(in the rows, 128 means zero)
Rotation paths and how fast each direction turns (degrees each step)
Each turn is a multiple of 5 degrees from 10 to 175, or 0.
Each row of a path follows its step; steps can be skipped.
Path 1:
step 0: [137 117 133 123 127 119 122 118 131 144 127 127 132 146 130 130 141 126
 135 127 130 128 137 124 131 128 125 128 150 143 126 147 149 138 139 129
 124 132 124 130 129 136 122 124 130 104 111 121 123 133 131 122 136]
step 3: [138 136 120 115 125 136 111 121 124 130 116 120 125 125 128 135 135 117
 148 119 126 132 139 111 140 123 125 125 140 118 127 124 117 131 125 139
 111 143 116 131 132 130 140 118 121 129 133 109 123 122 140 130 129]
step 4: [136 127 120 108 104 114 138 133 124 123 137 125 122 137 135 135 128 110
 127 129 125 122 137 143 126 119 144 126 138 123 135 127 116 139 114 126
 122 144 139 138 137 129 124 118 126 124 132 121 134 125 125 124 123]
step 9: [132 142 122 108 109 148 125 134 128 127 128 137 125 134 123 133 138 142
 133 134 127 141 148 125 133 131 135 128 119 121 104 127 118 131 131 122
 124 107 124 135 138 130 130 126 132 130 136 131 131 133 126 129 138]
step 10: [137 125 127 116 127 135 128 138 136 138 138 122 139 153 120 129 133 117
 135 129 123 139 127 128 144 123 127 126 120 120 129 116 124 130 119 118
 132 125 119 136 145 116 108 136 129 130 109 126 113 121 125 123 127]
step 11: [120 130 102 124 125 124 126 133 139 133 141 129 145 128 122 127 130 118
 128 127 131 137 131 144 121 118 124 132 113 113 118 127 134 146 123 120
 127 122 136 117 119 120 143 131 143 119 120 130 117 132 120 130 121]
step 13: [126 125 117 114 122 130 130 137 135 114 125 121 133 137 113 134 130 139
 141 124 134 111 131 120 125 134 120 149 129 135 130 121 129 115 127 131
 131 126 119 129 131 129 142 127 126 104 105 134 112 131 132 130 124]
step 14: [127 126 132 111 126 127 129 131 138 126 120 119 136 116 127 137 129 122
 129 125 128 113 131 148 130 123 119 149 124 130 116 136 124 120 133 117
 136 123 142 136 136 118 138 124 111 133 133 142 116 115 121 114 119]
step 19: [128 126 143 117 124 123 122 137 134 119 133 115 111 128 135 126 128 140
 119 119 143 141 141 117 122 132 119 146 119 131 122 122 130 121 127 124
 130 143 118 121 134 108 131 119 125 127 135 144 138 137 136 139 131]
step 20: [137 119 127 124 130 136 116 139 121 120 145 123 129 119 144 121 126 121
 144 138 143 118 123 125 134 135 130 141 119 133 127 129 138 127 114 138
 141 135 109 141 131 119 126 126 116 131 145 128 119 122 117 132 126]
Speeds:
[131 131 131 126 122 129 125 127 132 130 127 130 128 127 125 126 128 127
 130 126 128 127 127 129 129 129 131 129 129 122 132 126 127 127 130 127
 128 125 127 132 128 127 128 128 129 132 132 124 129 127 126 128 127]	60
[132 126 129 129 126 130 124 126 128 126 129 130 129 129 126 129 130 129
 126 126 128 130 126 128 130 128 128 127 126 128 124 130 134 132 127 127
 135 127 125 126 130 125 125 126 131 127 129 126 126 131 128 132 129]	35
[131 130 131 126 128 129 128 127 130 125 127 124 126 126 132 129 124 127
 127 128 127 129 126 129 124 130 130 126 130 132 128 131 128 128 124 130
 124 133 127 127 128 125 129 122 127 130 129 125 128 127 126 132 130]	25
[128 124 127 125 127 127 126 132 130 128 125 127 126 132 128 129 128 130
 129 130 134 126 125 129 129 131 132 125 128 125 128 126 129 125 126 128
 130 133 132 127 128 127 125 128 124 127 124 127 129 127 129 130 129]	115
[130 129 125 129 131 128 125 128 127 125 130 133 126 128 127 131 127 129
 129 129 125 130 130 133 135 127 128 125 128 129 128 125 127 129 124 126
 125 127 129 130 131 127 129 127 126 130 128 126 131 125 128 127 129]	60
Path 2:
step 1: [128 122 131 139 122 120 135 133 122 121 132 120 109 131 130 120 115 111
 132 125 147 120 126 139 117 120 135 129 131 129 139 133 128 136 131 127
 126 139 127 124 136 127 117 130 123 132 139 125 132 129 113 130 125]
step 5: [137 122 115 127 127 130 141 135 138 143 136 141 116 133 116 133 125 127
 120 121 122 127 129 129 138 139 139 119 135 125 120 129 144 136 141 131
 118 135 123 131 127 128 132 123 138 133 131 122 127 118 121 130 127]
step 7: [145 128 141 125 121 135 119 132 119 135 128 116 125 124 126 146 129 124
 129 113 130 131 125 119 120 135 132 134 137 127 139 129 116 128 121 119
 135 124 130 123 136 128 131 133 125 134 141 142 129 143 124 132 122]
step 10: [134 119 114 128 121 113 127 134 132 144 129 135 125 124 121 138 118 132
 146 126 124 112 130 133 121 118 127 117 128 129 126 133 119 135 135 131
 129 126 125 131 125 127 126 141 128 133 132 112 134 137 118 121 133]
step 13: [126 121 138 127 100 128 134 123 134 136 127 125 123 133 135 131 127 128
 125 124 125 146 121 132 125 134 132 129 127 125 127 129 126 146 122 142
 124 135 134 142 121 118 135 120 141 136 124 134 126 133 126 122 123]
step 14: [132 117 133 121 123 124 131 133 128 123 123 143 117 128 136 130 115 122
 124 138 132 121 126 122 126 146 118 120 134 113 126 133 128 129 143 123
 125 136 120 126 136 128 118 129 135 128 129 150 128 130 119 131 124]
step 15: [137 131 130 131 135 129 130 141 133 131 123 117 121 120 128 129 122 128
 141 137 132 129 111 134 121 111 124 141 132 117 125 133 121 130 129 112
 127 129 123 122 124 128 121 148 126 138 132 127 125 121 123 134 123]
step 16: [132 142 118 130 127 135 124 125 137 131 142 122 133 123 127 143 116 136
 130 119 120 123 120 123 117 133 133 126 127 140 113 139 110 122 120 126
 129 136 128 128 127 136 129 127 129 129 126 130 131 132 147 135 130]
step 19: [127 118 117 135 114 124 125 143 132 139 130 135 109 130 140 116 118 130
 127 123 132 128 134 131 131 126 130 117 146 133 125 117 125 121 132 126
 123 134 131 127 138 124 133 133 142 124 142 128 127 127 136 127 120]
step 20: [130 142 140 123 122 129 137 125 134 117 129 131 110 132 134 130 126 121
 137 137 129 140 119 124 128 129 124 138 131 131 146 134 121 125 129 127
 127 123 140 136 136 139 124 142 130 135 141 131 129 129 139 119 129]
Speeds:
[127 127 128 131 127 130 129 125 127 131 125 130 128 126 130 128 127 123
 126 127 129 130 127 124 131 128 130 127 125 127 130 128 127 127 134 129
 126 126 134 127 125 131 130 132 133 128 125 127 127 127 128 126 128]	45
[128 124 131 128 125 130 126 127 124 129 129 129 125 133 127 126 130 127
 128 125 128 132 129 126 126 127 127 130 128 134 126 125 128 127 130 125
 126 127 130 125 131 127 126 123 130 130 128 128 131 128 125 131 129]	60
[128 132 126 128 131 129 126 129 127 128 126 125 128 130 127 131 125 130
 131 124 128 129 129 128 128 124 125 127 131 129 131 130 131 124 129 128
 123 130 131 127 130 130 125 131 127 132 131 129 125 131 130 128 130]	80
[129 130 129 130 129 128 132 128 126 131 129 130 123 129 126 127 130 125
 127 131 127 127 129 127 130 132 125 128 126 126 130 133 131 126 129 129
 129 129 128 126 127 129 129 126 123 132 130 131 132 130 127 126 131]	115
[126 125 127 128 128 127 126 128 129 126 130 130 131 126 129 128 127 128
 127 132 125 130 123 131 127 128 131 127 128 126 127 133 131 130 128 127
 125 126 134 126 126 126 126 125 127 128 132 131 126 129 126 132 129]	35
Path 3:
step 0: [115 132 123 133 144 129 139 124 137 137 117 128 132 122 128 147 123 120
 124 123 130 113 131 122 130 126 122 130 142 126 121 118 115 128 130 125
 112 109 138 138 138 135 130 129 125 121 126 115 104 114 141 130 115]
step 1: [123 123 112 151 133 135 146 139 112 133 135 122 114 129 132 113 131 132
 131 133 126 121 113 140 124 137 136 121 137 125 134 143 125 132 127 129
 129 121 111 120 122 124 128 138 132 137 126 126 113 127 122 114 114]
step 3: [149 125 126 123 138 119 127 138 144 116 121 135 138 141 137 122 127 143
 119 117 140 129 117 124 130 149 117 128 113 120 121 133 121 131 124 141
 120 127 111 123 136 129 121 130 136 118 138 128 131 120 130 128 116]
step 5: [121 127 138 130 111 128 119 122 122 127 132 129 142 117 126 130 117 130
 123 130 140 118 117 132 148 145 138 127 140 123 124 139 113 114 121 125
 114 144 126 131 121 115 128 124 119 123 132 139 115 137 144 133 127]
step 6: [123 123 118 128 129 132 121 129 139 141 125 122 127 137 116 140 136 127
 102 129 128 108 136 120 125 129 125 118 150 123 126 140 129 141 120 123
 118 128 137 119 139 117 129 118 125 123 116 118 123 114 121 115 126]
step 8: [118 135 124 129 144 128 122 128 123 109 113 127 146 133 138 132 138 125
 136 127 132 114 131 127 132 121 127 119 124 109 157 129 131 138 137 119
 123 119 125 121 120 121 120 120 125 127 127 141 138 140 121 130 116]
step 12: [124 111 106 126 125 134 133 138 142 121 140 129 129 126 143 120 119 121
 120 127 128 131 121 131 125 133 142 131 148 114 136 132 128 136 123 136
 120 128 139 113 145 130 128 118 127 119 121 118 111 132 115 121 116]
step 14: [117 133 122 116 115 127 122 124 132 111 120 123 143 152 135 122 132 141
 137 124 133 129 122 139 124 134 119 126 121 113 119 127 114 139 120 113
 114 135 124 117 126 125 122 132 136 128 120 146 140 129 121 134 123]
step 15: [144 119 127 112 124 125 113 136 132 126 130 138 130 123 126 135 109 126
 122 125 133 118 111 121 124 112 107 132 127 118 125 143 131 121 119 131
 131 122 140 130 120 104 123 131 118 134 126 124 140 127 133 136 120]
step 18: [110 120 121 121 136 137 127 132 135 119 135 120 127 130 116 120 135 137
 121 127 127 136 119 134 142 126 134 130 141 121 144 125 114 123 126 133
 149 122 136 107 126 125 138 111 136 121 127 109 135 131 126 130 119]
Speeds:
[123 127 128 131 129 130 126 128 125 131 130 128 132 128 129 130 123 126
 127 130 125 129 129 129 126 132 131 126 130 128 124 126 129 128 126 130
 129 127 128 128 130 127 124 126 125 128 127 124 131 127 133 124 128]	65
[129 123 130 129 131 127 127 132 123 127 128 128 130 129 122 128 130 129
 126 132 130 126 127 125 125 126 126 128 128 130 129 128 126 129 131 127
 130 126 125 128 129 126 130 127 124 130 128 127 131 129 124 125 130]	155
[131 127 126 128 125 123 130 126 129 122 131 125 126 126 132 126 129 128
 130 129 127 128 127 129 124 133 130 131 129 132 129 127 125 126 132 131
 127 126 127 128 132 128 127 128 127 127 130 127 129 126 130 126 128]	40
[124 129 131 121 131 125 125 129 129 130 133 129 128 123 129 128 128 129
 125 128 129 131 125 127 130 128 128 127 128 130 125 130 131 129 131 128
 124 129 127 130 129 129 127 126 128 131 134 129 129 127 127 126 127]	60
[128 124 128 126 127 129 128 134 126 130 126 127 122 131 130 129 130 128
 128 128 125 133 126 131 128 124 131 128 128 127 126 131 129 128 131 132
 130 128 132 128 130 123 129 130 128 126 127 130 128 127 129 127 125]	130
[129 126 132 126 129 128 128 129 126 124 127 127 130 126 127 127 129 126
 129 124 127 129 129 125 124 134 126 124 124 125 125 127 130 127 130 130
 128 125 130 125 126 128 127 128 132 130 124 130 131 130 128 129 126]	65
